In the rows, 128 means zero.
One turn or mirror swaps these rows in pairs. Which row does each one swap with?
q_315: [170 113 120 135 115 132  88 112 108 124 132 125 124 139 146 133 135 115
 135]
q_957: [153 133 128 141 115 140 103 115 111 114 153 119 119 139 131  86 113  89
 112]
q_473: [140 109 157 103 136 147 137 156 135 160 148 123 141  93 137 112 117 109
 113]
q_981: [155 149 133 140 122 145 116 132 102 147 135 144 140 112 121 111 115 124
  97]
q_793: [129  98 172 111 115 120  85 124 107 137 116 118  96  92 134 112  99 106
 111]
q_677: [150 130 126 104 133 148 111 156 113 150 171 116 130 122 138 123  80  93
 123]
q_559: [135  96 159 102 151 119 114 123 116 148 159  96 111 107 114 111 118 112
  98]
q_847: [166 111 118 140 127 126  95 111 101 126 142 115 127 135 127 139 136 103
 126]
q_233: [124  98 153 111 158 133 126 129 106 122 134 137 105 122 121 103  89 133
 123]
q_9: [176 101 122 141 133 128  88 126 109 120 144 111 115 144 139 116 133 127
 115]
q_321: [152 114 157  81 143 119 112 138 125 132 143 108 121 105 112  91 122 132
 105]
q_664: [154 127 108 135 132 115  93 143 123 127 140 136 116 119 138  94 113  90
  95]
q_879: [134 138 147 111 151 131 128 143 111 144 166 127 132  80 146 130 133 107
 108]
q_302: [146  99 152 106 134 118 123 127 134 129 137 106  93  89 114 108 129 133
 124]
q_57: [142 116 145 127 136 135 120 141 110 132 119 107 117 112 162 158 114 137
 105]
q_681: [130 138 136 136 150 138 115 130 143 152 132 127 129 134 160 129  95 110
 139]
q_160: [136 151 138 130 125 139 108 104 101 162 138  98 122  99 123 111 117 124
 118]
q_270: [118 126 136 115 149 164 116 121 104 134 145 125 116  91 145 119 105 145
 132]
q_954: [144 114 180 100 131 129  89 129 110 131 107 127 100 106 145  94 119 101
 114]
q_470: [156 107 124 131 113 124  82 132 121 121 153 114 127 129 116 128 140  91
 123]
q_637: [142  97 174  90 129 129  95 109 106 130 122 116 117  96 140 107 112  87
 133]
q_529: [128  87 141 105 155 129 110 151 112 144 137 129 144  91 161 103 124  99
 114]
q_999: [136 132 123  93 122 138  89 140 106 152 154 134 141 146 130 124 123 118
 113]
q_104: [142  97 157  92 126 112  87 131 100 136 120  96 119  84 131 115 114  94
 114]
q_307: [146 127 126  99 145 135  94 126  91 154 144 137 119 104 159 148 104 125
 108]
q_310: [140 134 120 135 139 104 115 116 121 155 141 147  97 129 150 102 119 120
 131]
q_776: [146 129 118 120 132 157 138 122 103 145 123 127 106 131 121 133 105 124
 133]
q_778: [145 127 161  95 112 150 117 137 113 167 140 144 137 111 138 117 124 132
 129]
q_318: [154 111 164 116 131 134 124 133 132 138 151 121 149 101 152  78  88 119
 123]
q_410: [135 147 117 121 115 134 109 151  97 136 163 126 145 115 150 116 102 115
 106]
q_72: [158 113 169 111 145 129 129 109 111 144 122  98 119  98 130  97 118 113
  94]
q_387: [135 125 147 115 106 161 105 152 125 130 140 120 101 118 161 109 120 111
 156]
q_378: [140 111 153 109 159 145 106 152 127 129 156 136 136 120 148 118 122  99
 159]
q_926: [154 106 132 152 122 114  93 134 114 126 146 105 115 135 122 120 139 122
 141]
q_412: [147  95 175  96 132 139 103 119 106 122 103 123 122  98 147 114 114 104
 132]
q_430: [158 123 132 139 110 127  86 125 119 109 137 107 111 126 127 125 142 122
 138]
q_248: [129 133 123 137 131 117  90 136 102 137 157 116 108 127 126  97 116  74
 114]
q_902: [144 107 128 141 130 135 115 151 102 126 140 138 156 115 169 117 100 115
 121]
q_102: [150  96 164 112 122 127  92 128 121 129 100 105 102  90 140 119 101 103
 119]
q_789: [125 106 156 149 137 148 114 117 138 123 150 110 136 112 133 105  89  93
 119]
q_293: [140 134 119 136 115 104  93 139 117 115 130 123  96 125 129 114  93  96
 117]
q_875: [122 121 150 116 133 120 138 112 128 116 141 128 117 103 173 111 106 111
 139]

q_430 swaps with q_102
q_470 swaps with q_104
q_302 swaps with q_293
q_902 swaps with q_778
q_793 swaps with q_926

One turn or mirror swaps these rows in pairs. Which row does each one swap with?
q_275: [117 105 127  77 105 135 120 129 127  92 136 148 159  91 165 180  99 109
 134 152 130 156 111 116 117 149 133 123]
q_437: [ 95 101 121 109 146 124  98 187 154 118 127 136 137 104 167 142 116 147
 153  98  97 130 104 143 123 152 142 119]
q_461: [121 129 126 123 141 126 128 186 126  92 145 159 120 106 168 146 119 122
 123 100  95 154  78 152 128 159 126 103]
q_386: [129 114 122 119 149 138 125 154 110  95 125 167 127 117 127 175  99 151
 145 129 135  96  84 126 110 152 123  98]
q_267: [ 89 124 125 105 114 128 123 177 143 120 150 166 126  93 144 160 129 146
 138 128 149 136 116  92  97 146 151 113]
q_865: [116 124 121 139  99 149 127 191 116 118 151 147 138 111 140 150  90 141
 127 158 118 122  88 130  93 182 137 105]
q_400: [ 99  93 122 121 141 132 100 192 147 111 120 134 137 114 165 141 118 149
 149 104 100 144  98 143 128 150 141 117]
q_109: [117 129 123 140 100 149 126 186 119  97 146 148 138 110 147 142  97 128
 110 154 118 115  83 127  94 182 148 105]
q_533: [125 118 130 131  95 153 134 189 119 108 145 147 137 105 138 150  83 139
 113 152 114 117  99 140  95 176 140 104]
q_225: [ 93 112 118  92 157 133 124 157 162 121 152 129 131  90 151 162 100 140
 133 151 130 149  83 138 138 162 105  97]
q_291: [101  98 141 100 142 139 125 137 156 100 148 171 151  85 140 151  87 140
 156 149 118  95 110 151 120 174 143 117]
q_244: [ 94 122 117 153 122 104 124 156 174 116 131 172 151  79 167 149  89 117
 124 133 127 127 103 118 124 161 144 119]
q_526: [121 118 119 111 124 135  88 143 114 132 157 133 152 104 129 158 104 159
 130 117 113 116  93 116  97 149 127 101]
q_829: [123 122 122 134  84 151 125 182 119 110 145 146 136 107 152 153  92 141
 123 153 124 110  86 129  95 177 137  97]
q_61: [134 110 117 127 143 145 130 152 112  82 122 168 128 115 127 180 101 144
 149 130 134 101  98 121 109 149 129 101]
q_867: [118 132 138 126 139 127 131 180 125  84 138 166 118 110 170 149 119 126
 112 110  94 152  86 147 133 153 123 103]
q_309: [107 129 137 119 140 127 127 181 121  91 141 168 116 113 173 147 122 127
 118 112  95 159  82 151 132 164 132 106]
q_585: [109 114 132 104 135 138 110 168 138  71 133 150 151 111 150 164 123 111
 138 140 133 119 100 180 121 159 120 141]
q_263: [ 99 121 143 105 133 129 106 171 139  79 130 147 147  96 144 156 124 110
 142 130 133 125 104 186 125 164 126 131]
q_784: [110  98 121 101 102 128 108 128 124  97 137 135 154  91 155 172  90 104
 145 153 138 163 106 115 120 159 145 118]
q_323: [ 89 122 113 109 127 120 134 171 137 124 140 156 137  95 154 155 130 161
 124 131 155 140 116 101  90 148 157 120]
q_322: [ 90 112 128 102 162 136 132 173 149 121 150 132 136 106 155 155  96 139
 131 159 133 155  84 154 133 162 108 109]
q_39: [ 90 135 119 119 123 128 130 178 140 119 149 144 135  90 150 161 131 142
 137 137 147 136 125  95  98 151 160 117]
q_499: [134 111 122 123 145 139 131 148 117  88 128 171 133 112 130 172 101 151
 147 133 137  93  90 117 103 158 124 106]
q_633: [ 99 103 115 106 168 134 129 155 145 111 157 131 136 101 169 162  97 139
 124 159 132 160  83 144 124 152 105 118]
q_245: [ 90 116 123 145 128 120 121 163 169 113 133 171 142  73 169 154  67 116
 118 143 128 132 107 118 130 170 150 119]
q_325: [136 113 134 113 111 133 103 169 124 116 110 171 138  82 157 136 131 145
 147 117 133 125 117 140 100 136 134 134]
q_202: [103  93 112 118 149 131 100 190 143 107 121 139 135 111 156 133 121 136
 147 103  96 147 109 142 124 152 143 113]
q_850: [116 106 129  92 100 128 130 123 125  87 136 135 153  91 151 185  94 114
 136 146 140 156 101 123 121 160 142 119]
q_895: [102 107 119 143 115 111 129 150 167 108 142 163 133  84 183 155  73 117
 122 134 133 122 115 115 136 167 141 118]
q_216: [131 104 129 132 123 137 109 147 142  83 145 154 129  78 155 162 104 165
 142 126 104 158 114 120 154 143 135 129]
q_966: [ 95  98 114  95 160 136 108 157 152 105 160 136 126  93 162 157 104 142
 111 160 134 145  90 134 131 159 100 112]
q_395: [127 120 114 116 132 129  93 137 115 121 158 134 150  99 131 156 112 150
 123 115 118 102 100 124  93 143 126  97]
q_617: [115 107 133 128 116 127 110 149 119  87 130 152 108 112 157 165 117 132
 156 119  94 121 120 141 103 128 162 107]
q_227: [118 129 142 120 142 124 130 190 120  92 143 165 119 109 171 150 126 131
 125 103  98 149  86 143 129 157 131 102]
q_149: [ 93 116 131 148 113 102 128 160 174 106 135 169 136  83 175 156  77 120
 120 146 128 134 105 130 126 162 148 115]
q_108: [111 106 103 119 128 119 122 125 143 105 118 158 105  94 144 159  88 125
 124 116  97 138 120 126  84 156 128 104]
q_455: [ 96  94 118 152 134 131 109 168 120 114 111 172 101 101 158 159 123 152
 128 119 131 120  94 141 114 176 124 120]
q_172: [132 106 118 134 125 142 108 144 153  76 140 150 127  83 162 162  98 166
 142 127 109 147 107 123 161 159 145 121]
q_928: [111  98 104 119 121 109 127 126 141  93 120 158 105  96 152 150  91 127
 135 128  91 138 125 131  92 148 138 107]
q_840: [ 96 131 116 113 135 129 126 170 135 103 139 159 129  91 152 149 124 147
 122 138 150 134 115  93  87 148 167 125]
q_805: [ 93 118 115 139 118 111 113 156 166 107 144 168 144  79 178 158  68 112
 119 139 135 126 107 118 130 175 146 117]
q_370: [ 91 101 110 110 138 147 106 137 104  96 139 153 133  88 142 114 109 112
 149 118 115 127 114 128  99 171 136 116]
q_709: [135 112 106 126 122 162  87 155 150 108 138 171 145  96 189 133 114 156
 134 131 123 137  91 136 125 168 116 117]
q_714: [ 96 102 127 156 125 143 116 166 120 118 114 173 112 100 153 161 117 151
 138 108 133 113  92 136 116 180 126 124]
q_439: [111 110 124  93  98 125 121 123 122  94 140 151 164  91 163 180  98 115
 141 156 134 153 111 118 121 144 126 124]
q_739: [130 119 118 113 131 124 129 136 118 101 131 148 126  80 150 140 144 132
 148 143  95 130  80 154 118 162 116  91]
q_431: [ 88 119 116  99 152 129 125 154 156 125 142 119 137 100 156 160 101 138
 127 158 136 150  84 143 131 147 101 110]
q_444: [139 108 125 144 121 138 106 135 143  88 139 151 129  78 147 167 101 160
 127 122 112 161 110 125 149 159 131 135]
q_703: [115 115 130  88 114 126 124 121 130  83 135 136 169  93 149 187 105 119
 131 146 139 155 107 123 126 153 138 122]
q_698: [104 138 123 101 122 133 133 177 134 115 149 159 134  95 145 158 129 147
 127 135 156 121 117 104  88 151 158 117]
q_308: [103 116 117 136 113 107 114 155 178 108 136 160 139  74 184 150  80 112
 120 137 135 127 105 124 128 159 142 128]
q_534: [101 119 141 106 128 138 110 179 141  83 131 148 146  94 152 160 123 115
 141 141 135 116 111 184 123 161 122 134]
q_682: [132 112 121 124 139 138 114 153 111  84 127 165 124 123 129 169 101 149
 152 130 140  97  96 118 109 148 126 101]
q_912: [ 95 110 104 109 130 135 118 184 141 102 145 164 131  83 141 150 128 138
 128 138 142 147 110  92  87 154 157 119]
q_332: [136 108 125 103 133 121 120 145 104  86 141 146 133  74 152 145 146 148
 142 144 103 133  81 142 113 161 127  98]
q_959: [113 106 124  85 100 123 116 133 130  88 131 147 164  93 160 171  91 105
 143 149 136 163 102 115 119 157 134 122]
q_185: [117 128 124 130  89 154 123 184 117 111 141 141 140  99 142 149  95 131
 117 158 121 116  87 136  94 179 140  97]
q_74: [120 107 115 126 145 146 106 153 105 128 140 131 118  84 159 143  86 133
 133 139 104 125  98 163 129 181 134  93]
q_285: [ 92 107 120  99 168 123 130 153 146 122 154 124 143  96 158 155 105 154
 125 156 136 154  92 141 131 160 115 106]
q_432: [100 107 126 156 116 143 116 160 116 115 116 166 102 104 155 156 133 150
 139 119 132 115 105 131 130 174 126 121]
q_820: [113 124 142  96 130 136 113 174 142  80 127 155 144 102 140 162 117 124
 130 135 129 120 117 188 122 158 131 133]
q_376: [ 85 112 122 149 113 109 135 167 167 111 135 164 141  95 179 156  73 125
 115 144 123 132 108 119 121 162 148 113]
q_704: [144 114 136 148 131 142 115 145 145 104 122 130 129  89 140 160  95 142
 120 107 102 137  72 144 125 156 116 117]
q_361: [105 131 136  89 136 130 109 169 140  80 130 145 142 102 150 156 128 124
 137 132 131 117 110 179 122 161 124 140]
q_666: [136 112 107 117 129 138  91 144 118 121 158 141 146 103 134 154 111 156
 115 116 120 105 101 120 106 141 119 101]
q_210: [118 109 119  93 107 122 116 120 130  92 127 151 158  92 150 169  98 105
 140 145 132 173 101 119 126 152 142 116]
q_668: [ 92 114 125 105 164 122 115 167 156 126 145 118 150  93 158 153 103 141
 140 147 135 156  91 147 126 152 110 105]
q_15: [ 89 101 149 100 116 137 130 139 145 103 144 173 143  86 147 146  81 132
 153 141 116  91 108 148 117 164 144 122]
q_135: [108 105 122  89 103 132 119 121 120  94 136 129 153 105 166 178 100 114
 140 148 128 155 108 113 133 159 135 115]
q_609: [128 120 132  99 131 124 118 140 111  90 141 149 134  85 160 141 140 142
 148 144  95 130  80 150 117 162 124  89]
q_818: [106 118 148  97  91 156 118 155 137 125 139 174 143 108 161 152 105 139
 109 121 111 160  93 135 105 183 143 121]
q_324: [108 103 113 124 120 112 124 121 135 101 128 165 113  99 141 150  95 118
 125 115 100 146 117 127  79 149 119 109]
q_460: [ 92 124 118 142 124 116 127 160 169 108 121 158 140  75 176 154  75 115
 120 140 127 134 108 119 131 180 152 116]
q_446: [119 124 155 105  98 159 111 151 149 120 134 168 151 101 160 165 104 132
 123 129 112 162  89 145 110 193 143 113]
q_258: [ 89 131 110 105 114 131 121 175 129 126 148 138 136  93 154 158 118 155
 129 126 155 128 115  99  92 142 158 112]

q_108 swaps with q_216
q_109 swaps with q_585
q_928 swaps with q_444
q_460 swaps with q_439
q_74 swaps with q_325
q_499 swaps with q_309
q_386 swaps with q_227
q_682 swaps with q_461
q_818 swaps with q_291
q_709 swaps with q_370
q_376 swaps with q_703

One turn or mirror swaps these rows in pairs. Which row does each one swap with?
q_544: [122 118 103 142 125 147 129 142 100 117 122 129 161 150 127 109 113 142
 128 116 140 145 123]
q_360: [112 132 134 115 117 119 125 115 120 170 138 134 119 132 139  99 121 137
 142 134 149 129 147]
q_215: [119 138 138 104 112 115 122 124 127 169 127 124 120 138 144 100 112 133
 148 133 141 140 146]
q_231: [124 132 114 124 121 154 154 136 128 134 120 131 153 116 133 122 140 111
 130  79 130 124 124]
q_262: [128 137 122 138 114  87 141 145 122 103 114 110 113 137 140 145 130 130
 133 147 149 146 113]
q_31: [109 124 105  89 145 112 131 132 130 108 122 108 149 139 115 132 143 109
 145 136  86 122 135]
q_184: [134 131 140  95 120 123 132 122 126 118 121 117 143 120 120 125 138  70
 117 131 133 161 114]
q_419: [107 114 124 134 131 128 131 125 140 123 143 170 124 130 121 155 134 131
 149 138 158 129 134]
q_946: [102 110 140 119 169 129 133 128  93 122 141 116 140 117 111 139 116 122
 140 127 122 152 115]
q_169: [105 125 119 126 127 128 135 124 136 118 147 168 123 135 125 159 128 120
 148 154 152 134 134]
q_296: [138 143 162 122 133 104 109 121 106 131 124 132 125 145 132 154 128 120
 167 146 138 137 123]
q_345: [112 146 103 125 120 110 129 109 118 138 126 113 133 161 118 136  99 143
 116 133 143 149 147]
q_945: [124 146 126 106 142 158 157 135 121  93 103 127 132 127 124 117 124 140
 138 119 129 114 117]
q_695: [142 136 141 104 121 123 117 116 123 118 124 116 140 119 119 112 136  73
 122 127 119 151 116]
q_448: [111 143 138 118 116 110 128 110 118 168 126 143 116 137 135  95 114 131
 145 127 144 138 148]
q_164: [108 133 110  95 144 112 143 132 138 106 108 109 159 151 113 134 143 112
 138 139  98 117 123]
q_687: [125 123 143 111 113 117 123 118 111 160 130 127 129 118 135  99 114 153
 148 126 142 131 144]
q_541: [113 132 102  93 143 119 131 135 138 112 112 103 156 141 113 126 139 115
 139 125  95 117 119]
q_299: [130 122 121 109 144 150 142 133 115 142 134 138 150 127 129 112 143 124
 135  76 124 126 128]
q_740: [102 128 110  88 138 114 128 132 134 106 113 105 155 147 116 145 141 112
 139 138 103 120 119]
q_653: [104 143 122 120 150 130 139 128 140 140 141 132 119 144 127 115 111 156
 143 147 128 100 129]
q_596: [126 121 119 124 132 109 143  95 116 100 113 150 157 112 118 140 125 101
 121 146 115 144 135]
q_592: [119 133 141 125 116  95 127 114 112 138 115 123 116 140 145 169 140 105
 149 110 124 122 142]
q_243: [122 133 130 145 102  90 136 146 124 108 123 105 118 139 121 137 146 123
 144 143 153 144 114]
q_222: [119 126 138 117 102  99 130 112 110 129 121 125 133 126 151 175 120 106
 151 121 126 127 140]
q_922: [138 134 118 120 129 154 143 130 110 132 123 138 159 117 130 124 142 125
 134  79 135 128 133]
q_838: [119 123 116 130 134 123 140 106 112 106 121 145 157 104 116 139 135  83
 125 135 112 140 136]
q_871: [107  99 136 118 173 124 128 128  99 134 142 131 138 117 113 129 116 128
 138 123 122 153 123]
q_810: [129 134 139 112  97  92 134 116 107 132 117 127 128 127 147 161 131 103
 155 122 127 106 137]
q_269: [ 96 138 117  90 141 111 130 128 138 107 112 106 145 146 114 146 145 110
 133 137 101 120 121]
q_878: [106 156 113 125 145 125 142 126 138 141 140 136 126 142 143 104 115 156
 136 148 125 110 129]
q_204: [108 126 130 126 101 114 129 114 124 164 134 145 120 129 134  97 123 142
 148 125 153 134 144]
q_20: [121 134 118 141  98  89 133 150 130 112 113 103 115 141 141 126 133 130
 140 138 154 144 120]
q_846: [114 118 110 135 126 149 139 142 102 117 128 119 169 151 135 109 118 146
 128 114 143 142 114]
q_853: [116 153 111 132 147 127 136 130 135 142 130 137 122 140 132 107 112 156
 144 146 123 107 127]
q_211: [115 140 145 104 107  96 128 115 119 133 118 117 126 119 152 172 129 107
 154 126 128 113 136]
q_183: [123 131 120 127 130 149 146 126 124 139 130 152 140 141 129 114 144 111
 118  78 133 119 130]
q_132: [125 129 124 122 104  93 135 147 124 100 115 100 122 132 136 147 141 130
 126 150 149 151 120]
q_686: [101 130 111  94 139 114 132 125 140 103 115 101 162 144 112 137 142 111
 135 130  95 131 131]
q_491: [136 133 153 102 131 128 134 118 135 118 126 124 134 116 120 121 126  75
 132 135 121 150 109]
q_752: [113  97 136 114 163 145 126 131 101 124 135 129 154 114 108 131 126 120
 134 126 130 150 112]
q_459: [116 130 126 119 117 115 130 111 127 163 123 146 126 140 141  94 112 148
 141 140 134 125 144]
q_340: [115 108 105 139 126 147 138 145 105 110 133 122 156 146 126 116 113 140
 118 113 149 146 129]
q_574: [137 127 121 137 135 156 138 129 116 130 125 133 154 130 134 112 135 135
 129  81 129 128 120]
q_982: [121 135 123 130 113  91 136 144 128 100 122  97 117 134 140 141 136 125
 129 148 150 151 113]
q_933: [110 131 122 114 118 121 125 117 126 161 129 136 113 117 137  93 101 137
 137 139 143 129 144]
q_203: [102 130 109  89 143 122 123 122 137 103 109 111 158 142 112 137 136 114
 140 138  96 125 120]
q_456: [101 122 124 133 137 112 130 120 130 137 147 161 107 130 138 154 126 129
 142 148 150 128 136]
q_492: [138 143 164 128 146 105 113 109 110 113 119 134 122 148 136 157 124 124
 154 137 131 136 118]
q_230: [124 122 122 124 132 160 141 131 113 141 133 132 152 124 129 117 145 120
 128  83 139 121 131]
q_421: [126 139 133 130 111  88 149 148 130 101 116 104 118 138 139 140 142 129
 137 145 151 144 121]
q_558: [140 121 141  98 121 130 134 118 131 120 113 122 143 106 110 115 143  84
 133 139 124 154 123]
q_556: [131 125 120 120 131 158 137 137 112 142 126 135 147 136 130 129 130 123
 133  76 138 120 117]
q_357: [122 136 129 138 111  88 129 144 129  97 119  97 122 139 138 136 136 131
 135 146 149 151 123]

q_215 swaps with q_231
q_838 swaps with q_296
q_459 swaps with q_574
q_492 swaps with q_596
q_269 swaps with q_132
q_169 swaps with q_946
q_360 swaps with q_230

